128 stands for zero in the data rows.
Here are some points, one per row:
[172 127  86  98 153  82 139  38 132 101  87  96 105 160 136 119 110 133
 129 107 126  77 145 101 126 148  82  38 104 109 138 144]
[110 110 149 183 130 106 128 160 139  83 142 164 149  96 125 137 190 135
  65 136 115 165 111  74 207 153  45 102 113  94  96 154]
[125 127 167 149  45 147 158  94  90 157 171 154 127  79  90 144 149 173
  73  87 129 150  77 175 127 128 105 103 146 129 185 168]
[ 90 102 153 112 216 104 156  94 152  87  96 130 170  72 133 134 174 173
 126 159 182 100 159 172 170  97  94 127 195 181 165  46]
[137 122 166  37 125  81 155  68 114  77 137 102 157  55 112  94 154 165
 114  38 130 153 117  85 202 178  93 114  84 155 166 136]
[ 63  80 148 147 114  75 175 160  91  66  72 123  93 151 137 182  87 106
  83 156 151 206 255 167 159  98 136 136 135 125 181 110]
[136 118 160 110  69 148  62 101 138 152  69  64 158 132 108 113 157 122
  55 135 138 126 126 179 149 110 141 109   0 126 116 121]
[154 139 115 105 193  65  97  90 138 164 178 110 150  89 233 123 132  45
 105 118 145 109  72  25 169 152 118 115 151 148 152 127]
[102 164 122 162 143 105 171 117 100 149 146 195 119 116 185 163 231  97
   5 113 140 119 108  56 101 183 228 137 186 172 143 119]
[106 116 194 151 153 182 116 138 163 218  65  75 168  78 148 173 131 143
 135 150 105 157 127 128 129 142 126  67 155 116  47  76]
[159 113 123 163  74 134 117  97 136 164 182 200 140 133 184 107  82 152
  89 130 129 169  75 172 107 136  93  99 167 195  72 165]
[157 204 192 165 204 158  50 126 157 159 148 167  90 151 147 101 188 120
 153 180 136 166 255 179 161 139  90 160 136 170 151 145]
[154  95 116 158 123 151  99  82 118 161 179 119 186 174 220 176 140  90
 128  92 118  61 145 147  97 109 121 164  95 147 120 124]
[ 98 133 140 148  97  96 182 179 126 113 153 103 107 121 121  82 163 121
 125 207 100 226 102 122 102 149  93 116 131 143 142  85]
[128 120 140 199 161 112  86 127  81 150 129 117  65 129  99 178 127 113
 147 148  81  96  93 105 126  73 165 157   3 166 119  94]
[164 146  77  66 107  91  92 138 145 123 105 106 115 104 127  70 150 185
 101 176  58  70 141   0 103 177  47 202 134  73 132 145]
[ 48  91 155 187 148  94  93 170  99  98 101 127 107 160 124  89 135 132
 110  98 134 157  87 122 102  60  79 124 130 146 147 104]
[102 164 131 125 180  64 173 132 166  59 137 141 155 191 176 131 154  85
 127  87 149 153 113 181 106 110 170 120  46  57 146  67]
[104 188 133 164  85 134 141 155 115 151 117 139 160 185  85 142  50 124
  85 142  99 114 133 214 157 160  46 143 141 148 205 163]
[132 105  87 150  91 103 127 150 193 103 131  91  96 229 119 195  76 182
 102 161 112  64 132 112 138 109 162  97 255 119  99 125]
[ 51  72 141  98  87  68 103 144 197 193 172 106 204 127 139 178 123  86
 145 121  99 129  40 170 138 136  69 215 110 131 126 120]
[154 118 103 105 182 151 112 181 206 132 152 128 172 190  68 159  60  99
  52 141 101 138 157 123 138 231 156 145 172  95 183  85]
[ 69 177 126 193  94 121  90 113  55 109  64 132  71 157 155 108 109  81
 160 144 102 184 142 140 126 151  57 126 146 101 139  95]
[109 174  98 131 102 193 137 162 173 114  85 133  85 165 160 152 101 119
  57  89 157 119  91 152 125 128  84 116 156 182 139 136]
[ 88 222 156 163 218 188 130 115 143  52 112 163 163  85 128 159  96 169
 106  85  68 143  94 174 164 124 107 112 111 119  91 137]
[ 98 157 167 230 141 172 155 136 130 110 141  73  36  91 139 121 147  86
 131 136 124 123  82 175 171  90  98 135 116  96 186  34]
[125  73 169 133 189 144 219 156  93 180 128 148  27 114 135 150 112 162
 188 118 142 134 136 164 142 139  59 128  72 100 170  91]
[101 134  81 109 190 142 121 155 174 145 193 128  94 136 120  89  97  83
 138 157  41 143  93 209 130 133 139 171  77 154 171 127]
[ 64 193  72 128 129 103  25 108 121 132 152  93  46 165 105 114  94 235
 182  86 170 166 163  99 138 203 203 148 156  90 159  99]
[101  67 107 149 135 138  36 116 147 125  88 132 136 130  26  65  79 155
 167 134 117 175 149  59 134 143 122 153 111 191 147  62]
[190 182 102 139 178  82 187 135  69  76  63 122 104 177 105 109 141 101
 130 181 138 194  99 205 135 165  80 141  85 162  73 191]
[175  58 208  91  75 109  84 245 168 120 111 118  98 118 127 114  73 108
 190 105 143  86 133 144 138 143 180  65 118 139 167 153]
[165 154  95  73  34 177  98 117 115 103 121  77 128  88 168 127 152 184
  74 194 110 116 170 146 113  70 148 161  41 166 155 134]
[106 105 108  90 142 136 111 142 118 120 145 145 132 144 168 148 209 119
 106 106  44 119 163 206 161  83 162 126 144 149 107 174]
[154 126 162  75  63  10 122 148 148 158 129 151 117 120 116 138 179 152
 104 155  95 126 181 185 112 171 148 142  60 177 104  98]
[144 157 152 148 174 168 159 211   7 110 131 124 103 175  81 131 216 138
 122  40 158  84 147 162 129 163  94 111  89 159 103  76]
[157  86  81 135 148  96 128 151 159  82 114 166 142  79 138 241 117 104
  86  70 149  79 123 109 126  96 120 172 155 136 143 157]
[144  83 140 213 130 128 136 154 193 126  70  99 163 128  95 138 134 160
 112  90 167  94 156 118  76 191 134 171 128 139  35 255]
[163 121 125 186 138 194 140 117 133  90 245 201 138  82  98 135 138 179
 135 170 230 130  74  85 115 121 111  84 112 114 111 157]
[ 78 193 150  17  71 209 127 106 145  96  40 181  96 135  38 201 104  32
 164 117 119  79 158 103 100  81 148  87 144 145 185 173]
[173  61 117 156 127 154  95 114 133  91  86 188 144 181 111 159  82 104
 112  99  43 115 148  46 122 106 114  78 126 144 162 121]
[180 151 134 171  92 111 122  94 119 173 129 117  98 107 181 211  72 115
 157 169 143 139 127 146  92 153 119 177 104  78 110 105]
[117 103 127 153 150 117  92 150  37 119 114 155 164 151 101 112 130 122
 161  78  81  99 111 110 124  96 211  86 217  42 118 155]
[166 169 141 149  72 107  92 154 100 119 120 147 196  98  87 107 152 110
 140 112 187  83 189  83  99  62 130 103 132  52 171 124]
[120  70 124  98 119 114 142 139  85 114 130 121 170 163 118 136  83 117
 150 196  63  73 113 105 141  82 179  68 229  76 178 195]
[ 81 162  98 182  85 111 189 145 110 191 162 144 255  90 173 112  87 189
 166  93 145 111 174  86 127 130 125  83 103 113 123 185]
[194 157  90 109 142 146 161 123  78 147 114  70 120 174 104  92  66 164
 111  98 119 177 171  39 105 107 220 100 122 126 219  90]
[175 191  84  89 133 171 147 165 189 176 119 162 117 125 159 126 189 117
 244  82  90 166 103 135 116 155 159 115  99 146  64  87]
[157 110  73 147  96 148 106  90  46 203 150  59 247 119  95 167 197  35
 182 138 159 116 119 133 153 115 149 138 150 129  61  49]
[136 125 140 103 118 213 163 146 182 158 180  77 150 172  98 224 142 150
 130  91 126 221 148  94  71  65  34 170 161 109  17 122]
[143  89 155 144 151 170  92  75 124 122 157 106 105  86  49 205  83 120
 171 148 125 165 128  81  94 235 178  94 142 148 134 221]
[ 89 172  99 170  79 164 127 138 169 123 179 137  95 123 129 127  83 110
  93 103 169 172 138  65 224  65 184 118 109 171   0 171]
[109 141 138 124 106  88 120  81 133 155 192  95 126 122 137 178 182 103
 134 125 103 147 161 145  43  56 168 133 174  64  65 185]
[139 144  97 182 105 132 163  63 172 131 159 118  96 113 100  80 168 116
 152 144 127 146 107 178  75 179 117  40 147 160 111  73]
[ 56  57   0  72 157 160  99 155 135 183  83  99  74  25 142  90 171 143
 155 150 141 132 151 188 100 101 134 112  36 118 117 137]
[151 115 117 118 167  60 148  67 189 157 118 142 133  83  90  58  78 160
 170 129 130  73 135 111 125  63 132  98 136  93 145 142]
[214 148  84 101  83  99 176 153  83 255 131 170  62 101 130 124 167 178
 125 112 181 149 126 144 214 111  94  86 165 120 198 173]
[ 86 196 107 120 183 119 183 173 125 112 143 132 248 114 154 119 138 164
 157 176 136 106 141 170  88 119 126 131  72 169 179 102]
[ 83 114  95  55 157 194 129 134  39 139 168 140 135  98 189  96  54  93
  49 107 144 143 204 136 137 172  90  72 178 136  51 148]
[ 85 135 131  69 165  79  92  85  70 224 139 149 182 164 119 138  99 138
 173 177 155 166  45  86 136 108 130 184 107 142 118 100]
[169  61 115  69  70 168  56 114 184  75 139 138 148 172 111 112 151 141
 163 108 172 128 109 137 118 190 117 125 155  60 133 122]
[140 109 223  50 208 122  83 137 104 108  88  96  82 120 151  67 128 155
 101 126 181 181  52 165  67 103 154 131 134  90 152 109]
[ 43 133 144 131 128 128 175 143 170 126 141 114  99 142 198 189 140  98
 172 175 148 110  77  74 115 150 130 130 122 180 159 186]
[183 193 132  38 121  82 112 210  91  29 108 109 120  93 135 116  79 160
 183 164 113  64  75 129  94 117 176 117 199 181  94 131]
[151 132 184 104 130 133 173 129  34  84 157 123  72  71 135 100 147 150
 124 135 102 105 136 147 106  78 142 189 114 179 116  69]
[117 135 187 170 161 153 142  98 136 148  59 127 127 233 161  44 209 152
 123 200 155 139  50 142 165 142 147 109  83 141 145 157]
[156 110 135 162 135 119 147 114  80  30 130  92 116 103 105  65 120 159
 134 118 152 156 120 244 155 104 174 152 190 114 123 133]
[143 120 136 185 157 107 142 140 208 130 169 113 122 108  79  28  99  16
 114  59 180 105 157  60  98 113  90 175 187 111  63 142]
[187  87 118 152  87 206 154 121 168 159  31 203 179  92 132 100  81 115
 107  91 101 174 127  64 125 159 184 217 180  68 115  97]
[122  83 119  95 107 116 129  84 146  68 113 243  92 123 116 108  86 118
 119 211 155  37 132 105 146 171 181 143  87  86 105  52]
[193  85 119 110  97 134 139  71 129  38 130 103 138 148 180  81 157 148
 251  97 131  73 174  67 151 105 108 210 172 135 175 194]
[ 85 141 166  51  93 132 190  84 162 202 176  89  97 191 129 115 131 109
  86 149 109  46 109 153 142 132 164 194  71  71  78 169]
Along one direction, these points spread out more than along any other. Take the direction at right angles to it along which they spread out most. Then take the direction at right angles to both along which they spread out most. Go by this last direction. Where along it does each point below lie, from 0 to 99? 50 is the average, and the first point above lies past it. One standard deviation of the points above along it is 16.
[120  70 124  98 119 114 142 139  85 114 130 121 170 163 118 136  83 117
 150 196  63  73 113 105 141  82 179  68 229  76 178 195] 50
[157 204 192 165 204 158  50 126 157 159 148 167  90 151 147 101 188 120
 153 180 136 166 255 179 161 139  90 160 136 170 151 145] 38
[165 154  95  73  34 177  98 117 115 103 121  77 128  88 168 127 152 184
  74 194 110 116 170 146 113  70 148 161  41 166 155 134] 80
[144 157 152 148 174 168 159 211   7 110 131 124 103 175  81 131 216 138
 122  40 158  84 147 162 129 163  94 111  89 159 103  76] 31
[ 85 135 131  69 165  79  92  85  70 224 139 149 182 164 119 138  99 138
 173 177 155 166  45  86 136 108 130 184 107 142 118 100] 80
[187  87 118 152  87 206 154 121 168 159  31 203 179  92 132 100  81 115
 107  91 101 174 127  64 125 159 184 217 180  68 115  97] 43
[175 191  84  89 133 171 147 165 189 176 119 162 117 125 159 126 189 117
 244  82  90 166 103 135 116 155 159 115  99 146  64  87] 67
[190 182 102 139 178  82 187 135  69  76  63 122 104 177 105 109 141 101
 130 181 138 194  99 205 135 165  80 141  85 162  73 191] 36
[173  61 117 156 127 154  95 114 133  91  86 188 144 181 111 159  82 104
 112  99  43 115 148  46 122 106 114  78 126 144 162 121] 37
[104 188 133 164  85 134 141 155 115 151 117 139 160 185  85 142  50 124
  85 142  99 114 133 214 157 160  46 143 141 148 205 163] 28
[139 144  97 182 105 132 163  63 172 131 159 118  96 113 100  80 168 116
 152 144 127 146 107 178  75 179 117  40 147 160 111  73] 43
[128 120 140 199 161 112  86 127  81 150 129 117  65 129  99 178 127 113
 147 148  81  96  93 105 126  73 165 157   3 166 119  94] 66
